(in the rows, 128 means zero)
One turn or mirror swaps these rows in pairs. Which row does each one swap with?
The rows were stretched afterwards, more along some directions than others.
z_647: 129 140 137 143 116 119 128 118 116 122 131 130 125 150 106 125 130 109 126
z_979: 102 141 140 145 144 127 156 129 137 110 147 147 120 134 151 145 119 115 109
z_188: 152 137 108 126 145 138 146 114 149 131 138 137 128 131 151 137 127 114 121
z_461: 141 135 118 104 136 150 127 111 125 139 121 135 158 115 124 98 130 107 130
z_443: 139 127 136 126 114 135 142 106 135 138 140 132 136 150 133 114 135 110 109
z_324: 137 145 121 132 119 131 130 113 118 130 137 124 129 147 112 128 135 101 127
z_411: 85 128 142 137 110 101 164 113 127 135 129 124 123 154 127 140 124 113 118
z_404: 92 111 138 132 107 100 127 131 129 134 134 109 115 136 135 149 135 126 129
z_444: 162 135 107 112 117 130 105 127 131 116 127 122 125 109 148 119 120 119 131
z_262: 140 116 103 114 117 115 128 103 113 129 105 125 136 120 108 114 131 100 146
z_155: 147 142 111 125 138 136 137 121 133 134 145 131 128 140 141 138 132 104 126
z_777: 135 129 136 130 134 119 146 89 159 119 110 146 129 122 145 126 121 131 117
z_321: 127 125 124 131 141 141 135 150 120 114 122 134 124 125 140 125 135 133 132
z_872: 108 116 136 148 130 118 149 146 121 103 122 134 114 133 130 126 132 132 128
z_753: 129 136 136 141 111 116 128 113 119 119 131 128 125 148 104 121 134 110 127
z_856: 141 119 102 111 116 114 129 102 114 124 105 127 137 120 114 117 128 101 144
z_373: 141 112 110 118 126 120 137 93 119 125 105 133 147 129 95 112 135 100 146
z_14: 103 122 163 151 130 103 122 123 139 135 112 125 124 131 115 133 144 151 137
z_720: 89 113 140 130 104 102 124 141 120 137 135 110 120 152 131 150 141 126 126
z_353: 175 138 122 121 127 135 104 124 148 121 128 129 127 116 147 117 132 135 122
z_730: 130 122 133 138 148 137 151 111 141 119 122 150 139 134 111 129 136 129 136
z_344: 175 137 122 120 124 135 106 123 145 120 126 127 128 113 146 118 126 134 123
z_942: 141 129 130 129 143 122 153 95 164 121 117 149 130 121 149 133 115 132 120
z_119: 92 121 136 130 97 111 132 134 124 137 134 118 118 153 139 145 139 128 123
z_782: 96 130 157 149 129 110 130 130 132 135 114 128 122 136 122 139 139 159 135
z_280: 113 117 155 143 130 116 116 129 129 149 103 125 133 129 110 132 142 146 143
z_595: 133 125 135 113 126 117 122 94 130 139 112 134 159 115 112 114 123 103 133
z_266: 132 126 141 124 114 131 145 110 134 142 139 128 140 147 130 113 135 109 107
z_988: 107 114 137 148 133 125 148 149 121 107 125 135 112 133 129 127 132 132 128
z_726: 160 131 136 128 129 147 133 116 149 130 141 134 134 135 149 117 138 133 107
z_117: 112 117 154 160 123 107 147 137 127 104 117 136 110 138 123 125 137 142 126
z_242: 108 110 149 136 116 115 114 118 102 145 109 125 139 139 113 124 133 103 132
z_756: 142 138 114 107 140 155 126 114 120 139 122 138 152 116 131 104 135 111 129
z_887: 100 138 140 141 133 124 150 122 130 111 142 140 117 137 150 138 117 105 109
z_926: 165 130 135 133 125 139 120 129 145 120 131 131 128 133 143 120 133 135 119
z_204: 127 136 139 145 112 114 134 113 119 117 129 130 124 148 106 122 130 108 127
z_435: 120 118 155 135 129 117 112 127 117 152 110 132 135 131 116 123 141 132 139
z_526: 99 130 133 124 100 113 128 113 126 136 112 119 123 151 137 142 138 139 120
z_747: 79 132 141 144 118 101 165 114 132 128 129 124 122 147 125 141 120 117 121
z_611: 126 130 137 141 156 143 151 121 145 113 135 154 135 132 125 134 132 131 123
z_957: 141 135 115 119 147 158 135 129 130 123 130 137 140 117 146 111 134 124 126
z_751: 138 112 101 112 116 113 133 101 115 126 101 128 140 123 108 118 128 99 144
z_436: 108 106 134 127 103 99 123 124 124 140 130 113 128 134 136 144 134 118 128
z_492: 132 119 137 115 124 108 124 89 139 138 114 130 155 113 117 123 125 110 127

Swapped with z_526: z_242
Swapped with z_443: z_756
Swapped with z_461: z_266

One turn or mirror swaps these rows in pairs. Which row does each one swap with?
The rows were stretched afterwards, more along some directions than others.
z_440: 101 139 122 116 98 139 122 135 101 141 169 149 150 135 102 165 129 151 91 108 127 137
z_488: 121 123 104 126 121 130 138 119 172 110 130 118 111 124 117 147 126 175 121 116 129 111
z_406: 112 118 124 141 125 119 111 118 98 161 143 124 140 151 131 89 137 115 95 125 122 106
z_287: 102 133 101 150 141 124 137 118 132 126 122 117 138 142 99 120 130 171 107 137 153 139
z_997: 148 143 118 116 125 129 140 109 111 114 141 120 141 120 105 150 130 158 121 121 145 115
z_760: 112 118 131 136 141 117 154 106 124 128 118 125 119 140 120 119 135 149 139 129 149 98
z_215: 134 147 133 112 111 144 124 149 109 148 168 124 147 124 121 145 143 173 105 121 126 160
z_337: 117 137 149 123 126 126 134 141 116 136 162 134 124 135 134 130 148 132 128 118 108 134
z_520: 120 119 122 155 142 132 118 124 117 152 123 120 149 157 114 100 119 154 113 134 144 126
z_514: 152 143 128 123 124 145 124 166 129 146 141 131 133 139 133 127 137 143 138 125 116 153
z_211: 141 125 104 134 122 116 132 110 144 107 99 116 110 137 125 118 101 120 118 141 131 105
z_334: 116 140 151 116 126 116 146 85 133 115 178 108 113 97 125 161 148 166 142 116 136 119
z_380: 130 117 100 142 134 118 124 102 138 152 96 134 116 150 121 127 99 115 121 128 134 94
z_434: 116 132 123 149 122 117 131 107 63 168 127 131 141 162 124 98 127 108 106 127 134 105
z_922: 130 119 158 112 121 133 120 134 127 145 153 132 97 120 141 147 134 165 139 118 113 134
z_320: 137 143 100 139 118 133 143 117 129 138 126 115 128 138 122 129 107 150 126 121 148 108
z_355: 118 155 147 103 107 136 132 132 90 155 182 123 149 116 117 148 154 177 117 112 144 148
z_181: 141 125 128 131 118 126 148 127 130 118 128 114 119 132 131 124 137 141 124 117 128 86
z_785: 148 135 115 153 142 130 125 117 118 157 110 111 129 150 134 107 114 136 132 138 141 129
z_13: 97 133 114 141 118 129 116 140 124 166 147 129 129 150 130 116 131 132 109 119 104 137
z_101: 146 141 136 115 115 120 150 95 118 102 155 122 111 108 125 164 132 151 128 113 128 105
z_347: 124 148 151 144 126 119 150 119 107 152 148 106 115 136 142 125 141 122 156 120 122 119
z_460: 108 118 118 148 121 120 120 140 106 152 133 142 136 145 122 104 123 94 106 128 116 109
z_24: 134 139 145 110 137 128 114 142 145 161 164 117 125 123 124 134 141 164 129 125 111 164
z_318: 91 148 120 137 106 129 125 134 85 127 155 131 149 144 102 124 134 124 86 138 119 138
z_830: 105 139 126 140 102 132 132 117 69 136 139 131 147 153 97 129 144 147 100 126 155 121
z_991: 112 134 128 131 145 120 130 103 115 125 137 133 126 125 112 140 130 160 143 119 142 145
z_485: 114 112 114 110 133 122 112 132 116 136 131 152 138 128 110 119 138 152 95 120 118 129
z_164: 134 147 107 123 112 133 121 148 118 173 147 129 132 140 133 115 122 123 103 120 106 126
z_728: 101 134 151 124 95 132 144 98 88 101 157 143 137 109 116 159 142 160 120 121 152 115
z_741: 130 127 127 130 129 133 92 122 103 168 136 143 132 140 131 112 129 123 113 130 118 133
z_449: 119 138 133 108 125 138 125 103 118 129 154 131 132 112 98 161 147 192 129 124 160 140
z_739: 127 132 107 131 134 135 130 131 151 108 145 113 119 123 115 137 123 182 110 120 134 136
z_564: 113 127 121 127 118 110 141 79 107 101 133 125 126 119 121 131 116 136 115 124 144 90
z_897: 104 125 140 117 135 123 127 138 112 131 155 113 119 118 116 106 141 141 108 133 134 156
z_150: 117 135 158 106 107 137 99 133 103 139 161 144 136 126 112 150 138 147 119 110 129 133
z_765: 106 128 116 135 131 127 110 148 115 173 147 125 129 142 134 101 123 140 98 125 110 150
z_582: 87 130 134 105 100 131 128 128 107 117 166 140 139 119 106 161 145 152 93 115 121 131
z_880: 120 118 131 149 144 123 128 116 125 88 138 113 111 116 126 105 121 119 110 137 123 117
z_689: 128 146 126 119 115 132 117 152 127 164 154 125 146 134 125 135 135 160 103 124 114 164
z_18: 106 143 123 117 121 112 120 113 92 141 158 130 134 131 114 116 144 115 97 127 113 121
z_107: 153 137 120 148 143 120 123 104 122 150 116 114 119 138 142 104 119 119 135 131 129 96
z_763: 136 135 129 130 124 118 119 118 78 181 128 132 145 146 140 107 112 103 123 125 124 125
z_775: 134 138 105 158 136 131 129 120 133 139 111 113 144 153 117 119 115 156 117 135 146 131
z_573: 133 126 119 125 126 120 144 122 152 113 131 123 110 119 112 146 123 140 143 121 146 116
z_889: 118 129 130 153 142 142 121 130 107 138 134 122 119 158 107 122 144 163 128 131 139 126
z_814: 141 140 120 136 139 120 121 115 125 141 112 124 108 143 119 108 150 108 133 142 126 119
z_97: 114 126 140 133 148 117 116 86 121 143 112 128 114 130 101 131 132 133 144 134 145 89
z_519: 135 129 121 134 137 134 143 132 126 156 110 125 130 141 123 117 128 154 151 136 148 126
z_714: 119 120 113 148 137 117 127 95 133 118 100 121 110 145 126 123 112 110 128 132 131 98
z_563: 149 135 137 135 121 113 131 93 128 114 129 124 93 118 137 145 126 116 137 130 112 98
z_116: 122 133 119 127 119 127 111 153 138 137 150 133 131 130 135 123 126 142 93 124 102 159

Swapped with z_519: z_514
Swapped with z_150: z_97
Swapped with z_922: z_889
Swapped with z_765: z_739
Swapped with z_897: z_880

